One turn or mirror swaps these rows in pairs. Which row does each one swap with?
fuv: [ 14.8  19.2  -0.9  29.4  22.5  10.6  -3.9 -17.9   7.7   1.0   6.3   8.4
   1.6 -12.6  12.7  26.3  32.9 -20.3 -27.0 -28.3  37.2 -16.9  28.1]
gipu: [-12.9  -6.1  -6.1  -9.0   0.9   7.3  41.9   8.5 -17.8 -16.4  -3.9  31.0
   7.8  35.1  23.4  41.3  11.2 -14.5  -1.3   6.8  32.9  -3.6 -17.7]
dazan: [-13.6   1.0 -14.4  -6.3 -12.3 -17.9 -40.9  -2.2  17.3  -2.6   9.7 -21.2
 -38.1 -33.5   3.0  -5.4 -34.5  15.6  -5.5  -1.7  22.8   5.3  21.4]
Fuli: [  8.4 -30.3 -13.8   2.1  19.2 -15.1  23.4  28.0 -16.5  -8.7   9.0  -2.4
 -15.7 -17.6 -14.6   2.9  21.5  10.6  29.7   0.4 -12.1 -29.8  34.5]
Mamug: [-30.4  -8.0  -2.0  28.7   5.0 -52.4 -16.3 -34.4 -24.1 -24.8  21.8 -28.3
 -10.2  11.3  -3.7  -2.2  16.3  21.5  12.8 -20.1   4.6  32.0  18.1]
zaki: [-30.4  21.7  -4.0   2.1  -7.8 -57.0 -31.3   5.9 -22.4 -23.4 -19.9  13.1
  -8.8  -2.7 -16.3  17.8  -6.6  18.5  13.8  -4.1   2.8   1.8 -32.9]
Feti: [-22.2 -14.2   1.3  25.6  21.0 -44.9 -13.0 -30.7 -29.1 -18.0  14.2 -22.5
  -7.7   3.2 -16.4  14.0  33.4  11.9  21.8 -20.0  -9.0  24.6  27.5]
minur: [ -3.3  13.5 -21.7  11.4 -21.9 -53.3 -23.3  19.3 -31.6 -28.6   2.6  25.3
  -2.6   1.2  -6.3 -11.9  -8.7  20.0  34.8 -10.5  -0.8 -17.3 -20.2]
sivi: [ 20.2  18.1 -25.1  26.1 -28.3 -26.8 -19.8  -2.9 -22.5  -1.9  31.1  42.9
   0.7   6.4  13.0 -11.4   9.8  -5.4  35.1 -15.8  -4.7 -27.5  -7.6]
vegol: [-10.1 -27.8  -8.2 -14.0  -2.4 -28.7  31.4   6.9 -13.5 -36.5 -16.4 -19.7
 -28.4  28.5  29.1  -6.8  10.3  12.3  34.2   9.2   7.4 -12.2  29.1]
fenu: [-25.2 -13.5  -5.2  -6.0   4.8  15.8  35.6  -0.6  -5.8  -9.1   8.0  31.5
  10.5  30.9  26.0  41.9   8.0  -7.0  -6.4  13.5  33.9  -6.3 -20.0]
Duf: [ -2.1  28.6   6.7   2.1 -14.4 -51.5  -5.8 -17.9 -17.8 -19.8  37.6  38.2
 -19.3  25.1  30.3   7.7  22.3 -17.3  -1.1 -26.9  -4.9 -48.2   0.6]
lifi: [-15.8  18.4 -25.0  35.2 -15.7  -6.1  21.8 -18.4   7.1  -6.5  -1.8  -3.2
  -9.7 -14.4  28.3   5.1  45.4  14.3  29.6 -30.3  26.5 -27.6 -21.8]
sal: [ -0.8  14.2 -19.3  -4.1 -17.8 -18.0 -33.4  -6.6  20.1   9.8   3.4 -20.2
 -26.4 -24.3   2.6 -16.8 -36.1   8.9  -5.0   0.0  27.6   6.0  21.5]
Gud: [-33.5  14.5 -12.5  22.8 -22.5  -8.8  18.6 -33.5 -16.6  -1.9   5.6  -6.8
 -26.1  42.7  17.9   0.4  27.6   6.6  14.8 -27.5  34.7  25.1 -15.7]
rupu: [-38.6  31.2  -7.8   5.3 -18.4 -52.1 -22.9  -4.0  -4.4 -24.0 -13.4  18.0
 -17.5 -13.8  -7.7  23.8  -4.9  27.0   7.9 -13.0  12.1  -6.4 -36.8]
busob: [ -2.0  31.8   6.7  -2.9  -5.2 -61.1  -3.1 -15.5 -15.8 -34.5  26.7  28.6
 -21.0  29.6  30.6  18.8  36.8  -6.7  -7.3 -15.3  -8.4 -45.0   8.0]
zepok: [  1.9 -18.6 -17.0  -6.7   5.2  14.3  47.4  20.7 -20.2 -16.7  12.8  37.7
   1.4  17.7  10.7  23.8  24.1  -8.0  10.2   6.8  11.6 -31.3   0.0]
Lut: [ 12.9  14.1 -15.3  16.7  -1.7  16.3  -8.1 -13.0  34.5  -1.9  22.0  16.3
  -5.2  -9.0  22.8  25.1  29.7 -21.0 -21.8 -42.7  30.6  -5.8  23.8]
golo: [-31.2  26.4  -6.6   0.7  -8.3 -53.4 -16.0   5.4 -11.5 -30.1 -18.2  13.2
 -16.7 -10.9  -9.8  24.8 -13.1  27.6   7.5  -7.4  10.2   1.2 -38.8]
loza: [-25.4 -10.7  -2.3  22.3  21.7 -53.5  -7.1 -28.5 -18.7 -18.9  12.4 -28.5
 -19.4   3.4 -15.6  11.3  24.6  21.3  23.2 -15.8  -7.3  17.6  35.1]
Poror: [-16.4 -21.0 -10.0 -19.5  -9.0 -35.3  22.0   3.9  -4.3 -47.9   0.4 -15.8
 -24.8  41.6  41.2  -6.6  11.1   6.8  25.7  14.2   7.6  -5.5  28.0]
zolas: [-22.2 -30.4 -10.0 -24.5  -9.3 -40.1  14.0  14.6   1.3 -42.0   1.4 -19.1
 -20.8  31.9  36.0  -1.9   0.1   5.3  37.6   9.6   6.1  -1.9  27.8]
tusus: [  8.0  18.1  -2.0  21.0  20.5  16.5   1.8 -18.9  15.7   0.9   7.8   2.4
  -0.3 -23.7  11.1  20.2  22.7 -28.7 -21.3 -22.4  39.0  -9.9  33.7]
bipod: [ 15.9  10.3 -31.4  28.3 -36.2 -17.4 -12.4  -6.0 -13.3   3.5  47.2  37.5
   2.7  11.3  24.7 -12.3   8.0  -5.2  31.0 -17.7  -1.1 -22.1   2.9]
bot: [  1.7  33.9   0.5   2.6  -6.7 -51.2  -6.3 -22.5 -18.9 -25.6  25.9  30.5
 -14.1  19.1  34.6  36.3  38.9  -7.7   1.0 -14.9  -4.6 -49.9   7.8]
bopep: [ -7.6  -2.4 -16.9  -6.5  -9.1 -21.1 -40.0  -7.1   9.5 -17.1  -4.1 -37.9
 -25.8 -34.9   3.9  -2.4 -24.6  25.4  -1.5   2.4  14.3   0.7  23.2]
rele: [  2.3  15.7 -15.3  15.1   0.0  10.9   2.4 -19.6  37.2   1.6  23.9  14.7
   4.0  -3.4  22.8  32.8  26.3 -29.0 -26.0 -34.9  31.7 -10.7  23.0]
fam: [ -9.9  -8.2 -16.6  -4.2 -14.6 -17.0   9.5 -45.8  -2.7  28.7  60.3  13.9
 -16.9  40.1  26.0  22.2  14.3  -1.1 -11.6  -2.9  -2.1  -0.5  14.8]
ved: [  6.7 -31.5 -17.9   6.7  17.0 -27.0   0.7  13.4 -17.6  -7.4  17.2  -6.5
 -15.3 -27.2 -16.3  -0.6  18.1  18.1  34.9   0.4 -17.3 -22.3  39.4]
geru: [-37.2  21.1   2.1   3.4  -4.7 -57.2 -21.6  -1.5 -13.9 -29.4 -11.3   8.6
  -7.9 -14.5 -17.1  21.3  -6.7  21.4  16.0  -7.3  11.6  -5.3 -37.5]
tuge: [ -1.2  19.0   6.4  -7.9  -9.1 -48.2 -27.5 -22.0 -10.9 -48.9  -6.6   7.7
 -26.2  -4.0  26.6  54.8  36.2   0.2 -14.7 -11.7   0.5 -22.4  21.9]
Tivir: [-25.2 -28.1  -3.5 -16.4   5.3  14.8  28.3  -2.2  -6.0 -14.6  -6.5  11.4
  19.5  17.3  31.3  38.1   9.8 -12.4 -15.2   3.8  30.4  -2.0 -22.3]
Tovif: [-20.0 -15.0  -8.0 -16.1  -4.5  10.1  35.0  -7.6  -4.3  -3.6   1.9  19.4
  15.7  26.3  27.1  42.0  11.5 -12.8  -5.9   9.7  30.8  -3.4 -30.6]
Ladu: [  4.5  -8.6 -15.3  -5.7  -5.8 -13.1 -39.4  -2.0  12.9 -13.3   2.8 -29.4
 -30.3 -35.4   8.7  -2.5 -20.5  30.6  -5.1  -4.9  18.5  -2.7  26.7]
voru: [-10.6   1.0 -18.0 -10.4 -17.9 -13.1 -33.5   3.2  19.0   5.2   9.7 -19.0
 -39.0 -15.3   4.7 -19.5 -33.9  11.4   0.2   1.2  21.6  10.0  19.7]
lir: [-11.8 -17.2  -2.5  -3.5   3.4 -37.9 -37.4 -12.5   3.2 -34.2 -11.7 -19.2
 -25.1 -42.6  15.1  32.4   5.9  20.1 -13.2   2.0   6.2 -10.2  36.8]
diton: [-16.8  -7.8 -13.2 -11.9  -6.0 -17.9  28.0 -39.0  -1.9  27.2  47.1   7.4
 -28.7  32.3   8.3  32.6  26.7   7.8 -27.8  -1.7  -2.0  -1.4  16.6]
lub: [  3.1  12.2  20.5   9.5  16.7  -0.2  17.1 -33.3 -11.1 -28.2 -14.0  -9.8
 -11.5  10.0 -22.6   3.2  21.0   3.7   4.8  24.4  16.6  22.9  31.7]
sofev: [  8.2   1.1 -31.2  30.3 -29.9  -7.4   1.1 -16.3  -2.0  10.1  54.3  36.8
   2.7  12.2  26.2  -3.3  19.6 -12.3  30.6 -19.7   1.0 -19.9  15.3]
vebes: [ 11.5  12.1 -12.1  23.6  10.2  13.0  -3.5 -17.9  19.1   5.2   5.6   6.1
   2.3 -10.2  21.1  32.7  28.1 -25.0 -24.5 -33.1  38.2  -6.4  28.6]
datu: [ 15.8  -2.1 -35.8  25.8 -27.5 -11.0  -3.4 -13.1  -0.7  14.4  52.7  37.2
   4.3  12.7  23.2  -1.4  18.7  -8.8  29.0 -15.9  -2.3 -19.7  14.8]
tuse: [-39.5  24.6  -9.6   9.6 -12.4 -43.2 -12.6  -5.1   5.7 -20.1 -19.2  15.4
 -15.5 -13.7  -6.1  33.4  -5.5  31.9  10.2 -15.6  15.3  -7.1 -40.4]
zab: [-27.3  25.2  -0.3  -1.2 -10.4 -57.1 -20.0  13.4 -30.8 -32.2  -7.9  20.2
 -16.0  -1.5 -12.7  14.9 -15.9  16.5  14.8  -1.3   9.0  -5.8 -31.5]
lobof: [  4.1  27.1  19.0  -7.8 -15.8 -36.7  -8.3 -28.6  15.2   7.5  35.7  26.7
  -3.1  33.2 -15.9 -10.1 -18.6  -4.9 -20.2   6.1  13.2   8.2   5.5]
gavef: [ -8.1   6.8  13.4   8.0  10.2  -8.2  15.7 -29.2 -12.4 -33.7 -20.8 -13.8
  -5.3   6.3 -23.8   6.7  14.4  11.6  18.0  26.9  16.1  22.8  37.8]
vur: [-15.4 -10.3 -17.8  -5.9 -16.6 -19.6  15.1 -39.6   1.9  35.0  59.1  16.7
 -21.6  38.0  14.2  25.8   7.4  16.2  -4.7   2.1   0.4   0.3  15.5]
ginop: [-10.4  -2.4 -23.0   5.5 -30.9 -12.1 -10.8 -20.4  47.0  -4.2  20.2  26.8
  -5.4  10.6  50.2  34.9  14.4 -18.9 -16.3 -23.1  26.8   4.5  24.2]
kufe: [-29.0  -9.6  22.2 -18.5  21.3 -40.0   6.5 -13.1 -34.1   9.2  23.3 -17.5
 -28.4  11.7 -12.8  13.0   7.2  19.5 -31.2 -16.9  11.9 -21.2 -10.5]
fubak: [ -3.1  30.6  -3.8  -7.3  -7.5 -45.0   0.2 -10.1 -16.3 -11.0  48.9  33.7
 -18.3  21.7  31.1   5.7  23.7 -11.9  -2.1 -24.3  -1.1 -58.3  -1.7]
fev: [-25.8 -27.3  -2.2 -14.6   2.6  12.9  16.2  -6.6  -8.4 -14.3  -4.5   8.5
  19.0   9.1  30.8  38.4   3.6 -13.4 -16.4  -1.2  21.7  -0.6 -36.2]
Bir: [  7.0  27.9   4.7 -20.1 -20.5 -34.1 -21.4 -10.9  13.6  19.2  30.5  12.4
 -13.4  20.5   1.7 -26.8 -31.6  -5.8  -7.8   5.0  20.9  -1.6  12.1]
Nidu: [  7.2 -32.1 -14.2   2.2  14.6 -32.1   4.7  12.5 -19.7  -1.0  11.8 -12.7
 -15.9 -25.2 -14.2  -2.7  15.9  17.5  31.1  -0.4 -19.1 -26.7  36.6]
Sak: [  4.2  23.8  18.3  15.7  28.8   5.8  19.2 -21.1 -11.0 -21.4 -11.9  -5.3
  -9.7  -5.9  -8.1   6.6  34.7 -12.6  10.0   6.3  29.9   1.0  43.1]
gizu: [  7.3 -35.4 -13.3  -2.9  18.9  -6.6  34.4  31.7 -12.2 -11.4  10.3  11.6
 -11.6  -6.8  -6.1   1.3  12.9   6.7  35.2   9.0  -1.6 -29.2  26.4]
san: [-19.2 -12.8  -4.9 -12.1   2.9  11.0  32.7  -1.4  -9.9 -18.1  -0.3  23.3
  13.7  22.0  32.7  41.6   6.4 -14.4 -14.9   3.4  29.2   0.8 -30.8]
Zas: [ -0.4  26.7  15.0 -11.9 -18.7 -33.7  -7.6 -31.7  11.3   9.7  39.4  36.6
   9.0  33.8 -12.0   3.6 -12.9 -15.9 -22.4   1.7   6.9   0.2   7.7]
rem: [ -4.1   2.3  -9.6  17.9  -6.1  -7.7  -3.3 -18.4  45.8  -1.4  23.2  21.4
  11.1   7.6  34.3  44.1  11.1 -24.4 -22.3 -32.3  34.8  -8.3  17.7]
vimu: [-20.1 -25.1  -6.0 -23.0 -26.5 -34.3   1.0   0.7  31.3 -40.8  14.5   1.7
 -16.9  35.3  51.8  25.8  -6.2   1.9   1.3  -3.8  28.3   6.5  27.1]
Dotem: [-11.8 -17.9 -18.0  -7.9   2.4 -28.7  21.6  12.1 -18.7 -36.6 -15.6 -29.2
 -20.2  21.7  28.7 -15.7  19.4  10.1  43.5   0.7   9.4 -10.5  26.2]
nopa: [-19.6 -30.5  -4.3 -27.8  -2.1 -24.8  -2.8  10.9  -3.0  10.2  25.1 -21.8
  -5.8 -20.3  17.5 -13.8  -1.0   1.4  -6.4 -17.7  -0.3 -38.4 -30.3]
mefa: [-12.4  -5.8 -12.5  -7.6 -10.3 -22.6 -41.0 -15.8   5.7 -24.3 -16.4 -30.2
 -35.2 -39.5   6.8  23.4 -10.2  15.1   0.8  11.7   4.2   0.6  21.6]

Fuli pairs with bipod
nopa pairs with lifi
busob pairs with Poror
gizu pairs with sivi
ginop pairs with lir
gavef pairs with Zas
Duf pairs with vegol
lobof pairs with lub
rele pairs with bopep
Lut pairs with Ladu
kufe pairs with Gud
Tivir pairs with rupu
vur pairs with Feti
zaki pairs with fenu
vimu pairs with tuge

